Y: 3 groups of rows, each row roughly a mix of its group's hidden directions
Y (104 x 10)
[[  7 -17 -29 -19  -5  -1  34 -44   6  15]
 [ 13  29  15   5   4 -10  24  -9   9 -52]
 [ 17  -3  10  10  49 -24  18  20 -22 -12]
 [ 19  12   5 -35  28 -32  33   2   0 -11]
 [ -2   9  -9  -2  21 -26  -5  42 -24 -34]
 [ -9 -13 -15  37   5  -1 -12  -2 -47 -23]
 [  8  -7 -45 -20   2  -7 -39 -25  -5  -8]
 [-14 -30   1 -21  17   0 -37  28   3  29]
 [-18  -6  14   7 -44 -20  14  34   0 -22]
 [-25   2  14  22 -27  -4 -32  36  -4 -21]
 [ 21  21   6 -36  18  21  19 -35  16  -4]
 [ 31  23  18 -29  17  32  12 -13  18 -15]
 [ 13  17 -19  48  -3   9   9 -32  -5 -22]
 [ -8  38  13  -2 -27  26  22   5  13 -32]
 [-12   4   5 -50 -21 -24  33  -3   1   7]
 [-30 -25  -5   2 -24 -23 -33  31  -3   7]
 [ 19 -17 -31 -21 -47 -10  14 -14   3   8]
 [ -3  21  11 -38   5 -19  25   9   3 -41]
 [-29   1  14  37 -17   9 -39  22  -4   3]
 [ 19  34  28 -15  39  27   0   3   4  -1]
 [-37   2  14  18 -32 -11 -19  28 -16 -18]
 [-22  -8 -35  11  14 -20 -31 -35 -11  -3]
 [ 10 -18 -37 -23  -6 -44   9 -19  -3  10]
 [ 10   5  27  29  -7  39 -21  33  -1   0]
 [-18 -13  12  23  26  20  43 -23   4  12]
 [-22 -39 -21   3   0 -21 -23  17 -21  26]
 [ 18   4  27 -47  -4   8   6  19  31   9]
 [ 36   0  -2  17  31  41 -20 -10   6 -10]
 [  6 -20  12 -12   2   5 -45   7  32  30]
 [-12  20 -30  -6 -28 -14  39 -19  -3 -22]
 [-31   0  -2  23 -13 -34 -25  -1 -16 -33]
 [  8  -3 -23 -49  -4  -4  20 -31  15  12]
 [-14  11  24  33 -18  -1 -14  42   0 -23]
 [ -5  24   0  10  37 -13   8 -10   2 -49]
 [-15 -22 -45  -7   4  -9 -11 -43  -3  -1]
 [  1 -27 -31  18  31   6 -22 -22 -22  19]
 [ 33   4  -7 -12  24  20  17 -33  23 -25]
 [ -5  19  19   3  -6  41  19  34  -8 -28]
 [  5 -41   6  12  -6 -22 -10  30 -15  35]
 [-30   0  22  -3 -30 -39  17  23  -7  12]
 [ -5  42  13  10 -18   8  16 -16   9 -42]
 [ 19 -10   2  -4  27  39   1 -24  24 -30]
 [-39 -16  -8   6 -13 -14 -39  23 -15  18]
 [-21 -34 -26  30  28  10 -13 -23  -6  -5]
 [ 33   5  18   5   6  18  27  -8   7 -47]
 [ 17 -27 -30  -4  32 -17  19 -30  -4  18]
 [ -2  33  12   7   0  11  21  15  -5 -52]
 [ 26 -18   8  -3  -1  18  19 -23   9  49]
 [-21  38 -19   0 -19  15  -1  -7   0 -44]
 [  4 -20 -27 -42  -3  -8  -3 -39   4  17]
 [  9   0   9 -24 -22  23  10   8  25  48]
 [ 30 -10  34 -23   5  15 -21   6  32  20]
 [ 35  -2 -11 -15  16  18  11 -39  29 -14]
 [ 29  -2 -17 -16  30  32  11 -32  19   2]
 [ -3  34 -20 -27   2  37   8 -13  30  -9]
 [-12   5  16  11 -40  34  -8  21   4 -32]
 [ 20 -17 -35  -5  25 -14 -14 -28  -5  32]
 [-34  38  -2 -11 -34  21  -3   4  19  -8]
 [  3 -39 -31  11  15   2  26 -33  -1  12]
 [-10  -6 -33  -7  32  -1 -20 -45  -2   7]
 [  0  24  29  -7 -42   8   0  34   5 -19]
 [  6 -43  -7 -28 -13 -26  -6  -7 -10  34]
 [ 16  10 -31 -12  17  37 -18 -23  19 -23]
 [  9 -20  20   8  17 -29  -4  45 -19 -17]
 [-25  -6   7  15 -22 -34 -13  31 -28  18]
 [-19 -11   5  44 -12 -10 -28  27 -21 -12]
 [  0   2  -6 -14  -1  53   3 -21  25  26]
 [ 20 -16 -29 -20  18  25  -5 -29  12  31]
 [ 12 -12 -27  -1  40 -33  -4  -4 -25  20]
 [ 18  -8 -20 -14  38 -15  17 -33  -1  28]
 [-11 -31 -22 -22   3 -20 -15 -23   4  41]
 [-17  19  20  -2 -51   3  -1  27   7 -19]
 [ 33  13   7 -21 -43 -16   4  26   3  16]
 [  7   3   1 -29   6  33   7  11  25  45]
 [ 20   3  -2  45  32  23   0  -9 -25 -10]
 [ 17  -4  -6 -21  28   0  41 -26 -25  16]
 [ 28  22  -6 -13   8  10  41 -17  31  16]
 [  7 -45  -3  13   6  -5 -30  23 -26  20]
 [-38  48   1   6 -10 -12   4   9  -2 -26]
 [-13 -20 -18  33  19  12 -20 -27  -3  35]
 [ 15 -25  -2  38  36   0 -19  20 -11  18]
 [ 14 -14 -26  14  25  25 -33 -26  -4  24]
 [ 22 -23 -26  16  33  17 -16 -23  -5  27]
 [ 20  -6 -30 -28  35  -8   9 -36  -1   3]
 [ 22 -18   3  11   8  20  24 -20 -18  46]
 [ 21  -4 -33 -25  23 -10  -1 -40   1  22]
 [ 38 -26  10 -11 -13   3  -3  36  20  24]
 [-14   9  21  17 -33 -26   0  30 -16 -31]
 [ -7   2  11  -7  13 -47   2  37  -7 -28]
 [ -8 -24 -18 -25  17 -16  -1 -24   0  46]
 [ -3  37  -8  -1   7  -5   9  -2   1 -57]
 [-12   0  24  28 -33 -23   6  35 -16 -13]
 [ 36  16  -9  -4  18  18  33 -25   3 -28]
 [-10 -18 -13   0 -12   1 -30  52  19   8]
 [ -4 -29  -9  11   3 -53  23  12  -8  14]
 [  8  24  43 -20  17   9  19  14  28  16]
 [ -7 -35 -32  13  -4 -27   2  -6 -21  34]
 [-21  20  -5 -13 -43  10 -14  22  11 -33]
 [-51  33   2   4 -12  21  -3   5   3  22]
 [-35  20   3 -18  13  19   4 -29   5 -38]
 [-30   8  -1  26  -3 -40 -11  10 -31 -17]
 [ 42 -11  16   1  36  20   7  -7   4  30]
 [-10   2 -11 -17 -56 -33   6  -1   4  10]
 [ 24  21   6  27   8  30   2 -13 -10 -42]]
which group is each row in? (one row of each group first)
[  5  30  14 -32  -5 -20 -13  28  -1 -35]	R
[ 10 -29 -22 -36  12   0 -17 -34   0  23]	T
[ 35  -6 -15  -2  31  19  20 -40   2   4]	K

[ 21  -8  -8  -3  53 -29   2  11 -10 -20]	K
[-20 -19 -31  32   8 -19  -4 -22 -31  14]	T
[ 30   7  -1  30  24  32 -19 -29   6 -10]	T
[-26  11  17  -3 -35 -27  -5  32  -2 -27]	R
[ 22  16  16  28  16  32 -20 -17  -4 -32]	T
[-38 -14 -36  -6 -26 -26 -17  -7 -10  -3]	T
[-11  31  30 -18  -2  -2  -4  28   1 -41]	R
[-18 -14  -4  -1   2 -62  18   9  -6   2]	R
[ 27  24 -16   9  22  36  13 -24   9 -23]	T
